In the rows, 128 means zero.
These are runs of 7 systems, one row a step. Runs of the same system follow the same rule from any start.
Y, run 1 (10 x 20):
[[164  67 177 130 119 115  92 122 101 127 118 129 122 144 146 208 125 132
  125  97]
 [120 130 140 100 151 110 167 112 140 146 161  90 153 163  38 113 113 161
  132 107]
 [148 137  77 123  96 133 112 136 165 181  98 140  98 137 151  91 167 143
   76 105]
 [144 171 179 112 122 200 141 144 140 145 144 119  89 112 157 144 103 118
  184 148]
 [129 109 148  91 131 132  75 143  59 113 135 177 162 142 120 151 139 179
  118 123]
 [195 108 100 125 108 132 166  94 129 116 125  78 149 140  79 146 128 111
  134  73]
 [ 99 198  59 142 132 146 145 142 132 178 138 150 124 132 108  81 133 152
  119 138]
 [161 109 121 143  68 163 112 141 121 124 134 162  87 115 205 150 111 102
  143 146]
 [113 131 163  90 137 143 138 135  85  65 166 131 178 126  98 120  92 143
  172 154]
 [154 114  65 139 110  93 114 109 105  96  83 129 172 120 114 116 167 123
   90  83]]
S, run 2 (10 x 20):
[[105  75 139 153 177 102 138 120 121 148 117 109 153 149  86 190  92 157
  123 159]
 [107  85 104 121  85  86 160 131 173 160 107 110 136 151 105  84  81 139
   95 123]
 [131 166 139 104  81 141 132 147 179 139 138 127  87 117 175  59 137 101
  125 104]
 [138 172 189 103 151 161  75 146 107 107 148 151 107 114 167 141 178 128
  152 129]
 [147 102 167 125 179 125 106 110  88 117 106 112 156 137  87 202 148 157
  138 130]
 [125  93  86 140 136 108 164 106 138 181  90 105 151 152  61 135 102 157
   99 116]
 [130 130  80 134  79 138 150 143 174 187 132 138  91 137 159  83 101 120
   97 112]
 [146 157 158  99  92 166 100 170 130 113 185 156  99 125 190 113 126 120
  152 126]
 [159 140 171  96 132 135  86 135  80  65 130 126 165 120 115 167 161 151
  161 125]
 [146 130  96 146 151 119 150  84  98 132  78  97 158 130  52 165 151 140
  132 114]]
J, run 3 (10 x 20):
[[177  95 116 127  94 148 119  85  65  96 154 172 106 135 141 154 155 102
  128 111]
 [134 130 104 111 186 173 169 114  96 114 173 125 180 134  80 108  96 133
  136 124]
 [134 134  44 172 119 128 113 167 112 146  90 138 175 117 147 154 101 150
  113 120]
 [111 177 115 176  76 106 169 126 129 116 154 114 100 118 123 142  93  88
  186 137]
 [ 96 118 100 131 104  91 109 110  92  74 167 182 128 137 125  94 169 127
  116 171]
 [162  92 108 132 168 156 154 102 129  60 117 101 167  95 147 109 130  77
  126 136]
 [ 63 168 114 167 204 127 127 150 126 147  95 130 158 104 125 129 111 138
  127 158]
 [112  90 122 195 101  65 126 123 148 137 112 123  94 128 163 177 105  92
  121 131]
 [ 85 121 151 114 126  81 157 114 174  99 181 111 111 148 101  73 131 117
  128 161]
 [142  95 126 102 137 127  86 144 163  90  82 126 152 106 175  90 174 135
   87 150]]
W, run 4, 10 rows:
[[171 131  92 111 136 175 119 173 144 188 157 124 144 158 124 143 101 183
  113 107]
 [173 132 109 117  39 161 123 159 124 160 114 136 116 132 154 151  88 147
  149 112]
 [150 161 128  86  60 159 132 121  71 120 166 165 121 138 108 109 121 142
  159 102]
 [193 122  77 112 117 166 118 102  76 101 140 154 145 128 126 122 172 120
  112  85]
 [175 144  70 156 163 192 151 127  93 121 152 123 161 115 126 159 109 116
  150 119]
 [119 120  56 173 101 138 132 146  83 124 128 168 154 119 144 158  81 138
  141 166]
 [118 115  95 143  64 116 166 107  97  65 144 144 138 114 133 103  90  87
  158 154]
 [104 160  90 131 143 125 133 113 101  57 146 155 157 103 134  66 161  99
  126 143]
 [128 142 108 177 185 132 125 107 116  76  98 120 141  83 155 148 165  79
  138 147]
 [ 66 124 132 180 186 106 143 119 110 113 125 130 144 117 113 164 101 121
  148 189]]
G, run 5, 10 rows:
[[ 86 138 111 105 117 148 168 112  90 167 105 151 147 139  66 100  82 165
  140 153]
 [163 102  85 122  79 134 120 121 119 130 103 154 125 119 176  94 132  95
   85  63]
 [135 184 143 123 148 147 137 148 107  83 215 125 142 124 134 120 117 105
  171 102]
 [135 106 108 147 144 112  67 152 115  97 118 146 151 127 148 176 171 167
  120 188]
 [135 107 122 148 113 135 192  84 132 115  95  87 128 120  82 156  91 111
  168 170]
 [ 71 138  82 123 130 130 138 116 100 163  95 183 135 121 126  59 119 132
   88 123]
 [158 113 135 143 118 132 134 133 144  96 158 121 115 110 198 115 113  55
  122  74]
 [ 82 170 161 127 168 101  98 168 117  88 184 131 160 131 122 133 131 152
  156 156]
 [146  88 115 158 116  89 109 115 159 110  63  97 126 122 129 176 165 136
  118 177]
 [ 83 157 130 132 142 141 198  84 135 162 112 113 105 125  74  93 103 110
  148 146]]
Y, run 6:
[[141 108 111 176 171 138 155 128 151 128 168 116 114 114 180 137 100  60
  117  98]
 [ 84 142 133 147 153  90  99 196 155 113 170 123 160 137 146 136  99 159
  134 167]
 [137  91 153 128  62  65 108 124 159  94  74  97 122 125 127 151 146 133
  133 150]
 [ 80 152 168 107 153 122 163  73 130 130  95 119 103 119  75  86 155 115
  139 151]
 [125  96 131 137 190 147 106 104 119 158 115 165 100 123 175 119 162  97
   71 101]
 [140 117 165 141 192 146 134 164 160 143 176  88 142 136 144 171  78 123
  139 110]
 [111 120 131 120  98  67  85 177 149 149 120 121 153 159 107 147 123 196
  109 123]
 [153 134 161 102  59 115 152  94 166 141  95  92  76 138  96 118 151 121
  144 124]
 [105 160 154  80 165 183 125 103 106 156 128 172  97 125 117  79 171 141
  115 144]
 [191  89 136 123 167 186 108 130 110 139 132 134 134 124 172 169 126 114
  109  84]]
P, run 7:
[[136  81 188  73  73  99 115 118 156 124 134 124  94 159 116 112 140 152
  117 140]
 [165 149 178  64 142 150 127 106 131 115 107  96 137 126  92 100 173 131
  127  75]
 [161 176 131 134 174 178  95 146 113 173  98 127 127 112 148 170 156 136
  127  80]
 [140 117 129 150 128 144 113 155 124 198 167 145  98 162 134 197  93 165
  134 133]
 [160  78 112  85  67 132 140 138 139 142 168 130 134 173  96 113  97 175
  117 134]
 [176 159 121  76  70 167 151 133 140 104 111 100 149 114 120  78 127 125
  150  96]
 [133 217 131 128 118 175 112 144  77 123 116 152 127  98 144 138 142 123
  174 107]
 [136 119 117 162 130 141 115 122  57 126 173 168 122 140 129 202 110 132
  155 136]
 [146  77  71 136 127 132 172 114 113 116 177 124 166 157  85 130  80 137
  123 140]
 [132 138  57 128  89 145 166 142 153 110 104 116 162 103 140  62  95 113
  123 131]]
P, run 8:
[[140 122 100  86 113 152 150  94 135 140 158 152 106 141 118  44 154 114
   88  98]
 [155 154 159 106 156 186 111 164 143  93 141 120 140  92 199 107 125  96
  144 114]
 [ 96 162 159 138 148 113  91 176  99 123 120 129 165 123 119 188 108 175
  165 152]
 [149  85  91 160  77  81 137  94 106 138 106 121 122 156  78 185 133 144
  124 126]
 [143 132  83 119 126 156 190  81 152 154 155 123  98 141  96  66 134  98
  110 115]
 [126 143 128 103 141 187 108 161 130 114 129 164 132  95 205  73 121 110
  119 137]
 [101 140 194 134 130 106 102 170 107  93 134 120 155 116 147 177  85 135
  174 138]
 [124 117  98 149 110  61 121 106  97 116 116 120 155 152  56 163 155 161
  123 119]
 [168 121  66 156 125 146 177  76 158 147 125 107  92 129 115 112 159  89
  108 121]
 [ 94 148 130 113 167 191 137 143 142 151 141 164 107 110 177  68 114 116
  119 166]]
G, run 9 (10 x 20):
[[186 112 143 136  75 101 133 114 150 138 117  85 102 140 123 168 133 105
  131  60]
 [116 182 122 102 152 138 128 132 122 154 193 139 122 160  69 104 163 174
  129 125]
 [204  77 116 113 120 179 100 130 152 143 105 124 109 133 169 158 159 144
  102 141]
 [124 153 166  93 120 176 161 132  91 143 139 121 144 133  85 142  68 153
  181 125]
 [147 108  83 124  80 109  84 135  86 142  91 170 147 138 134 135 147 159
   87  87]
 [182 148 100 137 114 152 175 105 123  97 192  97 128 133 101 133 123  93
  164  96]
 [123 142  85 119 158 166  90 153  99 122 148 181 154 129 141 115 155 176
  114 185]
 [170  78 131 144  93 158 150 111 115  95  92 110 133 106 153 174  87  95
  160 149]
 [ 62 158 105 125 124 108 145 124  66 118 126 165 167 124  86  92  97 143
  139 129]
 [164  98  67 167 109 107 120 115 137  91 119 132 130 113 177 119 158  77
   93  99]]
W, run 10:
[[ 98 140  98 123 134  82 161 110 151 128 126 111 149 133  88  53 135 112
   92  84]
 [133 170 116 167 165 131 113 141 177 150 142 121  84 111 186 118 168  88
  109 110]
 [119 125 197 130 154 146  94 151 129 124 150 135 102 127 157 185 128 147
  161 188]
 [120  69 165  85 105  96 121 117 120 112  81 112 163 146  77 139 116 175
  124 153]
 [121 145 107 115 123 110 173 106 156 163  97  92 137 132  79  72 124 119
  102  67]
 [123 171 116 156 148 140 110 148 153 187 154 152  74 129 179 118 150 105
  104  90]
 [156  99 191 117 124 148  88 151 128 116 170 137 100 139 171 188 126 140
  153 153]
 [148  99 145  72 107 125 121 138 117 104 112 107 182 147  70 133 120 191
  138 145]
 [146 154  74 124  99 130 159 107 139 167  68 106 136 125  87  94 133 129
  109  75]
 [124 168 110 158 134 165 139 122 116 187 166 164  67 131 162 124 123  93
  125  93]]
J, run 11:
[[127 123  80 160 205 130 140 135 129 158 102 101 182 127  96 146 115 144
   99 104]
 [122 149  79 191  96 109 146 157 175 179 125 112  97 135 147 155  98 127
  134 144]
 [100 132 146 118  56  99 131 135 142 100 176 153  85 137 148  98 118 122
  151 177]
 [136  96 158  77 125 128 110 109 105  43 118 140 160 110 139  84 159 113
  119 132]
 [131 151 140 132 214 153 128 113 118 123  73 101 168  94 114 135 153 111
  121  98]
 [109 136 110 192 173 115 124 131 140 200 119 127  94 137 131 188 124 130
  113 125]
 [120  82 133 138  83  96 151 132 169 152 187 127  84 168 129 133  86 131
  126 160]
 [125 110 142  64  79 120 121 151 154  83 133 127 157 128 133  56 123 150
  120 146]
 [145 172 159 101 140 155 104 133 118  96  59 111 152  83 151 115 167 113
  142  95]
 [115 161 161 158 189 138 114  99  94 167 120 136  94 126 113 187 165 117
  137 107]]
S, run 12:
[[126 175 186 107 126 108  81 174 177 148 138 104 107 137 139 137 160 162
  137 121]
 [149 120 189  87 122 131  98 112 137 145 106 115  96 149  94 164 183 175
  132 152]
 [157  91 152  81 144 174 146  89 118 184  85 121 118 146  81 132 132 157
  108 111]
 [152 122 110 113 130 170 128 145 127 209 107 139 128 139 140 126  93 145
   93  58]
 [167 158 119 131  92 139 100 184 135 170 176 133 120 151 154 160 107 153
  133  77]
 [181 150 118 102  69 136  95 149 114 111 171 130 128 155 105 158 160 180
  155 136]
 [190 128  91 103  89 176 141  91  91 113 102 128 135 129  84 142 162 150
  149 147]
 [147 136  70 142 121 190 161  98  67 157 100 161 133 114 119 132 105 113
  130 110]
 [136 122  70 173 116 136 133 142  81 134 171 167 137 128 162 150  78 103
  125  86]
 [143 136  78 155  99  99 127 160 117  70 209 129 160 139 136 136 110 124
  149 132]]
M, run 13 (10 x 20):
[[109 152  77 158 119 113 108 171 173 177 132 133 115 145 134 136 135 178
  114 183]
 [132  92 171 111  52 113 136 110 163 110 119 121  73 132 145 124 127 112
  146 177]
 [ 94 131 180  60 151 138 134 103  98  96 123 142 152 124  90  67 136 137
  127 125]
 [158 131 129 138 175 130 104 125 117 127  84 114 155 105 149 140 159  99
   97  43]
 [123 169 116 177 179 134 137 146 144 190 164 108 107 146 110 184 116 140
  141 122]
 [138  73 104 128  74 101 107 144 159 150 140 143 106 164 136 144 126 175
  103 180]
 [141 113 165  74  75 144 174 107 153  95 137 101 118 130 109  74 100 111
  153 135]
 [120 173 140  79 144 157  98 133  87 118  96 159 160 105 132  77 159 138
  114  81]
 [161 146 142 172 162 133 110 119 100 138 135 120 111 121 148 200 147  93
  140  65]
 [124 109  91 156 155 124 133 137 121 161 185 135 133 170  90 175 111 176
  124 170]]
M, run 14 (10 x 20):
[[152 150  56 166 123  98 127 120 143 135 167 119 118 157  85 147 184 154
  117 143]
 [168  92 105 118 108 186 151 104 165 132 128 129  85 127 148 115 143 121
  128 203]
 [ 99 112 182  75 125 179 134 138 101 128 100 157 138 109 152  99  69 132
  142 147]
 [107 137 153 128 118  80 107 143  80 109 109 136 169 119 132 136 100 113
  127  39]
 [139 179  80 177 152  87 133 123 128 122 178 108 131 143  92 150 170 117
  131  93]
 [162 114  73 151 136 159 123 124 166 133 144 129  99 134 144 143 172 143
  117 209]
 [120  85 167  98 105 175 150 123 135 127  96 131 115 113 148 123  73 127
  153 193]
 [ 75 128 164  95 111  99 127 134  81 115  89 151 170 115 120  94  83 126
  124  81]
 [128 169 106 164 145  74 122 122 120 110 150 114 136 124 120 128 165  90
  115  45]
 [149 156  88 166 181 143 118 135 159 136 177 119 106 140 128 153 184 141
  125 176]]

Name the system that made each run.
run 15 (2 x 20):
[[131 157 167 107  97 105 147 116 103 134 103  93 148 136  65 147 104 136
  161  63]
 [143 151  70 136 128 116 121 100 105 165 140 157 112 151  98 111 189 138
   86  80]]

M
run 16, 2 rows:
[[ 90  69 108 141 153 122 154 106  95  86 128 154 163 112 144 100  79  91
  110 148]
 [101 126 108 160 151  81 140 150 150  81 128 106 173 102 157  96  99  77
  113  92]]

Y
run 17, 2 rows:
[[158  93 173  93 116 144  79 134 122 110  94 146 122 109 194 125 151 112
  103  92]
 [139 173 176 118 189 141 137 126 114 114 149  85 155 128  77 161 133 132
  167  95]]

Y
run 18:
[[ 69 142 171 134 110 107 147 142  93 122 175 149 125 137 120 138  54 119
  168 132]
 [132 109  86 130 104  62  98 132 110  61 138 138 176 132 122 106 162 132
  100 108]]

M
run 19 (2 x 20):
[[117 150 131 127 143 120 150 141  86 140 169 120 174 148  73 149  70 149
  153  78]
 [168 133  32 157  74 103 111 140 131 128 132 138 138 142 134 126 159 140
  100 101]]

M
run 20, 2 rows:
[[ 86 158 127 143 160 100  91 131 100  81 103 155 149  91 163  95 170  96
  112 113]
 [110 118 152 192 185  86 119 120 138 104 143 106 117 120 143 191 140  92
  141 146]]

P
run 21:
[[ 72 143 118 112 129  75 116 149 105 130 159 152 168 156  81  96 115 172
  109 111]
 [185 116 103 137  73 116 137 107 179 116 119  97  92 125 155 116 168  90
  115 104]]

Y
run 22, 2 rows:
[[128  89  51 153  70 121 136 116 129 120 117 163 114 130 146 115 127 132
  110 194]
 [ 96 124 159 110 107 136 185  95 135  89 137 122 113 113 122  74  90  80
  159 156]]

P
run 23, 2 rows:
[[104  91  88 119 163 125 111 135 137 103 113 159 161 114 164  65 144 127
   69 151]
 [129 150 155 149 137 140 153 144 155  88 110  82 141  85 170 132  87  71
  171 125]]

G
run 24:
[[148 184  92 121  76 147 169 146 152 166 161 105 119 143  99 100  99 136
  152  97]
 [146 167  99 113  65 147  88 154  95 110 157 182 115 128 160 115 157 149
  140 140]]

J
run 25:
[[110 115 171  68 122 132 108 144  85 146 148 166 150 149 118 101  98 156
  108  67]
 [201 153 121 108 109 133 122 135 146 117 160  92 134 141 121 122 164 119
  124  45]]

Y
run 26, 2 rows:
[[185  81  74 138  81 133 162 115 128 115 170 110 137 157 100 158 101 133
  135 133]
 [114 172  72 105  96 158 155 143 120 117 125 138 164 117 103  64 109 156
  144 165]]

J
run 27:
[[122 126 149 126 122  83 127 122  90  39 178 120 172 130 106 134 124 111
  158 115]
 [135 130  58 160 140  84 135 101 147  89 115 106 148 126  96 107 189 119
  103 144]]

Y
run 28 (2 x 20):
[[117 174 118 146 218 150 115 142  93 122 164 133 169 125 106 153 142 150
  139 130]
 [163  76  71 179  98  94 120 135 135 147 117 123 132 148 132 194 114 138
  107 122]]

Y
run 29 (2 x 20):
[[ 98 109  78 128  60 113 155 116 132 132  90 157 123 116 140  63 101 115
  108 145]
 [106 161 157 122 123 152 141 126 121  79 137 140 117  87 181  76 114  63
  154 121]]

Y
run 30, 2 rows:
[[ 78 151 143 125 174 153 127 113  78 104 129 163 141 111 107 129 137 145
  157 201]
 [118  48 128 158 137  92 138  93 109 107  70 125 149 116 137 160 102  93
  107 122]]

S
run 31, 2 rows:
[[ 99 104 131 134 214 142 150 133 126 148 138 126 162 123 139 105  78 101
   94  87]
 [124 141 124 162 131  77  97 191 169 144 145 106 142 134 170 146 107 126
  110  74]]

Y
run 32:
[[107 128 124 152 111 146 201  95 129 115 132 113 110 110 119 113  70  75
  168 158]
 [ 63 120 119 118 137 103 101 138 101 113 116 190 143 116 162  67 131 125
   86 131]]

G
run 33 (2 x 20):
[[113 120 151 101  41  83 117 165 137 120 107 115 148 143 111 130  85 172
  148 136]
 [153 168 129 109  66 101 137  88 110 104 120 115 110 132  80 111 177 117
  148  86]]

P
run 34:
[[142 179 182 113  79 144 116 152 138 111 168 127  84 119 167 131 126 104
  179 115]
 [144 131 146  94 143 133  85 120  86  77 156 150 146 141 102 144 191 170
  137 160]]

Y
run 35:
[[124 128 142 117 145 144 134  95  46  76  95 143 175 103 100 145 124 116
  155 113]
 [123 134  74 193 168 118 151 114  88 139 123 129 156 119 118 160 100  94
  122  77]]

P
